In the rows, 128 means zero.
T: 3 groups of rows, each row roughly a mix of its group's hidden directions; one row fits no group
T (79 x 10)
[[109 151 140 125  97 116  71 102 141  92]
 [121 142 189 124  97 149 140 132  94 154]
 [133 108 100 169 128 162 141 111 120 182]
 [108 170 117 103 102 144  91 123 168 104]
 [153  88 160 157 163 147 147 127 138  92]
 [116 156 122 131  96 112  71  99 149 101]
 [121 129  64 152 114  97 101 122 156 127]
 [142  86 145 141 146 191 113 150 134 136]
 [100 167 143 113 103  90 155  95 117 100]
 [126 145 150  86 130  91 118 145 136  72]
 [ 89 147 136 142 107  70 114 143 158 142]
 [116 159 119 131 128  73 108 168 146 157]
 [165 128 139  80 155 123  98 142 119  87]
 [127 115 123 162 151 131 133 169 137 190]
 [133 132 146  90 143 115 157 152 127  66]
 [107 145 119 118  91  97 146 101 142  74]
 [145  99 105 134 171 125 184 145 117 148]
 [135  94 162 141 132 142 149 102 120  69]
 [113 145 197 101 121 151 139 122 104 115]
 [148 120 116  91 122 119 131  92 119  65]
 [128 102 160 131 140 195 115 143 116 152]
 [157  99 114 119 194 125 150 125 133 104]
 [129 177 154 100 121 145  99  97 148  96]
 [147 103 118 158 151 175 134 137 116 178]
 [ 99 149 176  88 111 167 130 146 129 115]
 [ 91 158  85 144  96  93 118 108 143 121]
 [ 98 168 112  71 112 123 148 102 130 136]
 [120 111 138 156 102 132 136 128 162  62]
 [139  90 150 114 145 166 161 119 119  81]
 [109 164 165 108  84 154  93 127 137 122]
 [118 114 158  97 140 193 134 117 108 147]
 [ 97 127 152  93 103 188 130 112 114 126]
 [126 169 113 134 113 102  77 132 130 173]
 [ 83 163 141 122  90 110 103 103 131  97]
 [106 162 166  88 106 164 111 133 142 108]
 [138  80 135 127 183 110 137 123 114  90]
 [ 92 150 115 130  87  86 152 102 141 102]
 [144 148 125 117 161 100 121 194 132 149]
 [148 104  68 103 120 134  91 132 120 154]
 [155  84 146 168 140 128 133 127 134  76]
 [148 137 127 178 154  84 128 162 152 138]
 [108 145 117  73 121 129 163  91 142 100]
 [110 160 163  89 105 171 110 142 146 115]
 [123  80 147 114 135 141  82 155 137  91]
 [122 131 176 140 135 153 116 132  78 169]
 [155 101 139 165 144  87 111  91  99 118]
 [112  95 123 161 127  75 106 105 106 101]
 [169  95  76 103 155 119 115 119 118 143]
 [ 98 171 115 139 109  78 138 155 143 150]
 [132 164 109 126 131  55 142 114 121 131]
 [163  73 141 139 161 168 121 130 114 125]
 [155  93 135  98 140 151 128  98 117  75]
 [135 109 172 139 139 154 116 119  69 150]
 [113 111 128 128 117 179 132 146 182  97]
 [140 132 111 129 156  83 117 181 143 159]
 [176 110  83 138 173 122 122 121 152 125]
 [147 119  77 167 143  84 137 106 126 142]
 [102 154 112  69 119 132 158  99 147 116]
 [107 147 134 174 102 124 115 170 170 121]
 [157 128 143  79 147 117  98 134 123  78]
 [121 142 110 166 129 136 127 148 127 199]
 [139 105 111 133 156 134 188 153 114 163]
 [118 166  94 141 111  80 123 151 165 135]
 [ 99 112 116 144  92 125 163  75 135 104]
 [151 159 121 112 155 108 100 183 123 155]
 [152 137 113  65 152 130 123 163 123 101]
 [135 111 186 128 133 141 160 135  83 148]
 [104 152 141 104 115  89 158 142 139  76]
 [ 96 183 152 125 116  90 159 116 132 120]
 [143 147 107 105 144  68 105 165 139 130]
 [162 117 142 141 140 143 170 142 101 180]
 [106 113 126 123 106 116 174  96 135  74]
 [ 92 173 116 144 101  87 146 147 141 150]
 [121 158 120 107 100  82  80 104 137 114]
 [150  79 149 148 142 173 105 135  99 136]
 [114 132 114 173 123 150 144 137 126 193]
 [101 130  99 159 118  84 170 115 104 148]
 [111 170 129 128  93 114  82  95 145 104]
 [144  95 127 178 125 150  95 169 146 128]]
one row of each group, then the others: which group is each in?
[ 82 143 138 100 126 120 110 115 142  69]  <63>
[157 106 127 130 154 191 154 129 101 130]  <19>
[141 144 100 163 124  65 122 147 153 120]  <29>

[119 166 119 124 130  74 115 173 142 150]  <19>
[117 143 147  95 104 104 103  99 135  73]  <19>
[140 144 105 160 114  59 110 135 114 133]  <29>
[120 147 163 125  85 135  69 115 131 113]  <63>
[140  98  96 166 152  81 148 110 109 134]  <63>
[103 119 180 129 119 182 144 121 130 102]  <29>
[124 163  87 103 134 109 118 146 142 182]  <29>
[100 141 145 118 122 111 186 151 134  84]  <19>
[ 84 126 176 132  96 135 136 103 142  93]  <19>
